Here are some points:
[ 1.7  0.6  0.3  1.1 -0.1 -1.   1.  -1.2 -0.1  0.1  0.8  0.5  0.3  0.
 -0.1 -1.1]
[-3.2 -1.3 -2.2 -3.4  1.   1.6 -2.6  1.3  1.5  0.7 -2.3 -0.8 -2.4  0.4
  1.8  0.2]
[ 2.3  0.6  0.4  1.4  0.1 -1.8  1.3 -1.6  0.   0.6  0.8  1.   0.1  0.4
 -0.3 -2.1]
[-0.8 -0.2  1.8  1.4  0.1  0.8  0.7  2.1 -1.  -1.   1.  -0.5  2.5 -1.1
 -0.6  2.7]
[-0.1 -0.1  1.5  1.7 -0.4  0.   0.8  1.2 -1.  -1.1  0.9  0.   2.2 -0.9
 -0.5  2.1]
[-0.7 -0.2 -1.6 -2.1  0.2 -0.2 -1.3 -0.6  1.   0.9 -1.  -0.4 -2.3  0.6
  0.7 -0.9]
[ 0.6  0.4  0.5  0.2  0.  -0.5  0.3 -0.4  0.1  0.   0.1  0.2  0.3  0.2
  0.  -0.4]
[-0.7 -0.1  0.   0.   0.2  0.2 -0.3  0.   0.3  0.3 -0.3  0.  -0.3  0.2
  0.5 -0.4]
[ 2.5  0.5  0.6  1.2  0.  -1.7  0.8 -2.4  0.   0.4  0.6  1.1 -0.3  0.7
 -0.9 -2.6]
[ 1.1  0.5  1.6  1.9 -0.5 -0.4  1.7  0.3 -1.1 -0.7  1.3  0.8  2.4 -0.7
 -0.6  1. ]
[-2.6 -1.   0.7 -0.1 -0.2  1.9 -0.5  3.2 -1.1 -1.1 -0.2 -0.7  1.7 -1.3
  0.3  4. ]
[ 2.   0.9 -0.6 -0.3  0.4 -1.6 -0.1 -2.1  0.8  0.9  0.1  0.7 -1.3  1.2
 -0.3 -3.1]
[-1.9 -0.6 -0.5 -1.   0.3  1.1 -1.5  1.4 -0.1 -0.5 -1.  -0.9 -0.3 -0.6
  0.4  1. ]
Then 16 other points, each followed by its number:
[ 1.7  0.6 -0.4  0.3  0.  -1.   0.6 -1.4  0.4  0.7  0.1  0.3 -0.3  0.6
  0.  -1.7] 0
[-2.9 -1.3 -3.7 -4.8  1.3  0.9 -3.8 -0.2  2.4  2.1 -3.7 -1.2 -5.6  1.3
  2.  -2.5] 1
[ 1.5  0.5 -0.9 -0.3  0.3 -0.9  0.  -2.2  1.   0.9 -0.3  0.4 -1.6  0.4
  0.1 -2.3] 2
[ 2.7  1.  -0.5  0.3  0.  -2.2  0.3 -3.2  0.7  1.2 -0.3  0.9 -1.8  1.
 -0.3 -3.7] 3
[ 3.   1.1 -0.5  0.4 -0.1 -1.8  0.6 -3.1  0.7  0.9  0.2  0.8 -1.9  0.9
 -0.7 -3.5] 4
[ 2.   0.6  0.   0.7  0.3 -1.2  0.6 -2.1  0.5  0.8  0.4  0.8 -0.7  0.5
 -0.3 -2.2] 5
[ 2.7  0.7  0.6  0.9  0.  -1.7  0.8 -2.3  0.1  0.2  0.6  0.9 -0.1  0.9
 -0.6 -2.3] 6
[-2.7 -0.9 -1.4 -2.3  0.5  1.7 -1.7  1.3  0.6  0.4 -1.4 -0.9 -1.3 -0.1
  1.3  0.7] 7
[ 0.9  0.3  1.   1.6 -0.1 -0.5  0.8 -0.5 -0.5 -0.3  0.9 -0.1  1.1 -0.2
 -0.7  0.3] 8
[-2.3 -0.6  0.2 -0.5  0.   1.6 -0.8  2.1 -0.5 -0.8 -0.4 -1.1  0.9 -0.9
  0.3  2.2] 9
[-3.8 -1.4 -1.2 -2.2  0.3  2.  -2.   2.9  0.1 -0.6 -1.6 -1.5 -0.3 -0.5
  1.1  2.4] 10
[-2.  -0.8 -1.1 -1.6  0.2  1.4 -1.   1.2  0.3  0.  -0.8 -0.5 -0.9  0.
  0.6  1.3] 11
[ 1.9  0.7  1.   1.7 -0.5 -1.3  1.1 -1.1 -0.4 -0.5  1.   0.5  0.8  0.
 -1.  -0.7] 12
[-4.9 -1.5  1.  -0.4 -0.4  3.4 -0.5  5.4 -1.7 -2.  -0.2 -1.4  2.8 -1.9
  0.6  6.4] 13
[ 2.1  1.2 -0.2  0.5 -0.4 -1.6  1.  -2.1  0.3  0.6  0.4  0.7 -0.6  1.
 -0.1 -2.2] 14
[ 1.3  0.1 -1.7 -1.3  0.5 -1.2 -0.5 -2.4  1.4  1.5 -1.   0.8 -2.8  1.3
  0.5 -3.6] 15
Which two of these numbered points are nearest to each point below, looking only along the 2 directions in which the first points spread most? Their numbers follow each, nearest first.
[ 2.6  0.8  0.3  1.2  0.1 -1.5  0.9 -2.3  0.2  0.6  0.7  0.8 -0.2  0.8
 -0.7 -2.6] > 6 14
[ 0.6  0.4  1.2  1.7 -0.3 -0.3  1.2  0.2 -0.7 -0.6  1.2  0.   2.  -0.1
 -0.6  1. ] > 8 12
[-1.8 -0.6 -2.6 -2.7  0.5  0.9 -1.8  0.   1.3  0.8 -2.  -0.5 -3.3  0.8
  1.  -1.3] > 7 11
[-3.  -1.3 -3.5 -4.2  1.1  1.2 -3.5  0.2  2.   1.5 -3.2 -0.8 -4.3  0.9
  1.9 -1.1] > 1 7
[-3.4 -1.2 -1.  -2.   0.1  2.  -2.   2.9  0.1 -0.1 -1.3 -1.4 -0.6 -0.5
  0.9  2.7] > 10 7
[ 3.7  0.9  0.2  1.5  0.2 -2.3  1.  -3.3  0.6  0.8  0.5  1.  -1.   0.8
 -0.7 -3.6] > 4 3
[ 2.4  0.9  0.1  0.6  0.2 -2.2  0.5 -2.7  0.6  0.7  0.1  0.9 -1.3  1.
 -0.5 -3.2] > 4 3
[-2.3 -1.1  0.8  0.2 -0.3  1.7 -0.2  3.1 -1.  -1.3  0.1 -1.   2.  -1.1
  0.2  3.4] > 9 13
[-1.9 -0.9 -0.7 -1.2  0.2  1.5 -1.   1.1 -0.1  0.  -0.9 -0.2 -0.1 -0.1
  0.4  1.2] > 11 9
[-3.6 -1.   1.2 -0.3  0.1  2.8 -0.3  4.1 -1.2 -1.6 -0.1 -0.9  2.6 -1.6
  0.5  4.9] > 13 9
[ 2.4  0.5 -0.3  0.   0.3 -1.2  0.1 -2.5  0.7  0.7 -0.1  0.7 -1.2  0.5
 -0.8 -2.7] > 5 14
[-1.1  0.   1.   0.3 -0.2  0.9  0.6  2.  -0.7 -0.6  0.4 -0.6  2.  -0.3
  0.2  2. ] > 9 8
[ 1.   0.6  0.2  0.4  0.1 -0.6  0.2 -0.9 -0.2  0.   0.4  0.3 -0.1 -0.1
 -0.5 -0.8] > 0 8
[ 0.2  0.1  1.9  1.9 -0.4  0.5  1.2  1.2 -1.2 -1.4  1.3  0.   2.3 -0.7
 -1.   2. ] > 8 12
[ 2.3  0.9  0.1  0.8 -0.3 -1.3  0.8 -2.2  0.4  0.5  0.7  0.8 -0.4  0.7
 -0.6 -1.9] > 14 6
